In the rows, 128 means zero.
Each path below is one point turned by a fixed rotation once a step. After each direction that follows a path, write how fast that rotation turns it, in degrees each step (0 if it stays still).
Each turn is a multiple of 5 degrees from 10 to 175, or 0.
Each row of a path follows its step; steps can be skipped.
Rotation 1:
step 0: [125 130 135 126 123 119 121 126 123 121 135 138 135 127 122 134 140 138
 123 128 126 123 128 132 134 127 126 120 120 141 127 125 127 146 128 127
 124]
step 1: [127 124 125 128 130 123 126 119 126 127 134 127 133 124 129 123 113 130
 123 123 125 133 119 136 135 135 124 133 128 120 113 136 135 138 117 136
 125]
step 2: [122 130 122 117 123 123 132 121 145 129 129 127 130 120 131 125 135 136
 119 130 120 123 120 125 131 142 130 134 132 135 137 127 134 118 127 130
 129]
step 5: [116 131 126 122 125 125 127 115 130 125 139 129 133 120 129 123 123 135
 133 144 136 128 126 132 141 123 121 137 127 139 126 133 129 132 127 125
 132]
step 6: [125 121 133 135 129 123 125 122 140 135 129 119 121 136 128 129 125 122
 124 133 119 125 125 128 129 133 129 142 138 129 127 132 139 127 115 121
 117]
step 7: [129 128 121 122 129 128 114 129 140 129 138 127 131 125 122 137 141 129
 119 119 127 120 132 122 137 126 127 129 126 133 126 121 126 123 136 119
 118]
step 8: [124 117 137 126 123 126 113 124 121 137 126 141 138 120 124 130 124 131
 131 134 127 126 124 140 129 121 130 133 127 121 114 127 130 133 132 122
 126]
step 9: [120 119 129 127 119 128 127 118 138 131 128 122 117 119 142 129 125 145
 127 126 131 132 133 124 132 131 124 134 130 125 124 126 122 126 115 131
 123]
step 10: [130 123 136 122 130 122 126 112 133 124 133 121 121 120 115 125 134 121
 122 132 120 122 125 134 133 120 121 128 131 137 137 128 121 122 126 121
 128]
step 11: [133 123 132 132 137 119 119 123 130 139 131 131 135 132 117 125 126 134
 135 115 128 123 129 124 129 132 138 123 136 123 119 127 126 124 119 118
 119]
Speeds:
[129 130 128 124 130 130 128 126 124 126 130 133 132 126 128 130 126 130
 131 127 130 131 128 128 127 128 127 132 131 125 128 127 130 127 128 131
 126]  100
[124 131 123 125 125 126 127 126 127 127 127 126 125 126 124 130 131 130
 127 127 128 129 130 125 128 128 126 128 127 130 130 126 129 127 132 130
 130]  145
[130 127 131 129 129 131 125 129 126 126 130 128 126 130 127 132 128 127
 124 125 127 128 128 127 130 126 125 125 130 131 130 131 128 127 127 132
 126]  110
[126 127 126 131 127 129 128 129 129 134 130 132 128 128 126 125 129 130
 127 125 130 132 128 130 129 125 128 127 125 127 130 130 128 132 130 129
 127]  95
Rotation 2:
step 0: [145 120 122 135 130 124 130 117 118 121 131 125 123 138 133 131 132 134
 124 135 133 113 123 125 136 124 135 118 124 121 125 129 129 140 131 124
 134]
step 1: [129 122 128 127 130 130 119 126 123 119 124 120 125 132 131 132 124 135
 125 140 125 132 131 123 123 145 133 138 124 119 134 122 147 129 144 129
 130]
step 2: [123 120 138 133 125 113 122 117 129 119 128 130 131 126 129 132 116 123
 139 123 129 125 132 129 121 118 128 128 114 126 123 118 142 123 128 127
 139]
step 4: [135 129 123 125 122 131 121 128 120 124 122 127 127 126 133 132 129 128
 114 137 122 137 131 125 129 126 124 131 118 130 125 115 145 139 141 141
 121]
step 5: [130 124 127 122 129 122 124 117 119 120 130 124 122 124 134 135 118 116
 133 134 131 140 133 135 132 115 135 129 115 125 120 121 127 117 134 120
 136]
step 7: [143 137 134 132 123 130 134 123 133 126 114 134 118 122 127 122 131 133
 129 132 126 136 130 122 126 129 130 136 118 130 115 113 133 134 134 139
 126]
step 8: [136 125 128 126 121 125 126 119 124 128 132 129 118 128 127 133 123 123
 135 121 129 132 121 143 134 124 125 133 120 124 121 121 121 119 150 122
 120]
step 9: [128 128 118 123 127 125 117 111 115 132 120 128 123 140 135 125 138 133
 132 132 131 122 129 121 118 126 118 131 121 135 119 135 120 122 135 131
 129]
step 10: [130 142 136 133 130 137 129 116 125 122 114 141 129 129 130 118 128 124
 135 134 133 140 132 131 122 139 134 136 119 132 126 125 127 136 135 126
 131]
step 11: [134 124 126 133 123 123 128 126 135 122 129 132 123 129 138 118 123 121
 139 119 130 124 124 144 130 123 126 127 116 125 133 128 118 132 147 139
 131]
Speeds:
[130 129 128 130 127 124 127 128 133 124 128 129 128 127 126 126 129 127
 122 127 126 126 126 130 132 128 127 130 129 127 124 130 127 130 128 129
 126]  90
[128 123 124 128 127 127 127 131 123 126 130 127 128 129 128 129 128 131
 125 130 131 132 127 129 129 127 127 129 131 126 126 128 127 124 131 129
 127]  95
[125 125 129 128 127 130 124 131 130 129 129 129 130 132 128 132 126 128
 127 124 128 129 129 128 127 129 126 131 125 127 129 128 126 133 130 127
 124]  155
Rotation 3:
step 0: [127 143 129 127 140 122 127 123 130 138 136 130 134 133 138 127 127 127
 130 123 127 121 131 115 134 129 134 141 129 128 117 120 119 124 128 126
 134]
step 1: [131 128 125 124 137 121 134 123 135 130 140 127 120 131 136 133 138 118
 124 136 136 107 125 125 130 120 131 133 125 128 126 134 129 131 120 129
 132]
step 2: [139 129 126 136 129 128 121 131 131 126 138 125 126 129 127 134 126 122
 110 133 122 119 129 133 126 127 119 140 126 129 129 139 132 139 139 121
 131]
step 4: [124 127 129 137 127 118 123 127 128 128 131 128 131 135 125 118 140 109
 129 127 136 122 122 124 144 130 134 125 132 120 123 126 132 125 130 132
 132]
step 5: [125 128 147 138 130 118 125 125 137 125 130 136 118 135 121 122 128 123
 125 134 123 120 128 129 136 126 128 130 125 129 120 128 117 137 132 120
 129]
step 6: [127 133 135 122 134 130 130 124 137 126 129 122 111 123 117 137 125 123
 129 130 128 130 134 115 135 119 125 131 134 124 135 134 121 136 139 131
 135]
step 7: [121 132 127 131 128 141 114 133 126 133 136 111 122 130 124 127 128 121
 125 129 129 122 138 115 135 135 126 130 133 119 125 128 135 129 124 129
 133]
step 9: [133 137 135 129 134 136 140 131 131 126 134 136 124 120 132 133 133 116
 126 131 127 126 110 127 133 135 131 128 138 122 129 134 120 136 131 127
 133]
step 10: [120 136 136 135 140 131 132 135 123 125 138 115 130 136 126 138 117 123
 122 131 123 125 125 131 127 128 133 121 128 115 126 140 127 129 133 124
 127]
step 11: [128 133 130 130 120 128 130 115 128 134 139 119 131 133 122 130 120 121
 123 129 120 126 131 122 126 125 144 125 123 121 131 119 130 120 138 122
 141]
Speeds:
[128 124 131 131 125 130 128 126 130 131 128 130 125 129 128 128 135 128
 127 129 130 125 125 129 123 127 128 128 127 129 127 126 126 127 127 128
 129]  100
[129 127 128 125 127 126 130 127 130 131 127 123 126 125 128 127 128 130
 129 129 126 125 133 125 125 128 126 131 128 128 128 129 130 129 125 126
 131]  65
[130 128 130 124 128 126 129 126 127 132 129 127 127 131 127 126 127 128
 128 124 128 128 124 132 134 129 127 129 130 130 127 126 128 128 123 127
 128]  90
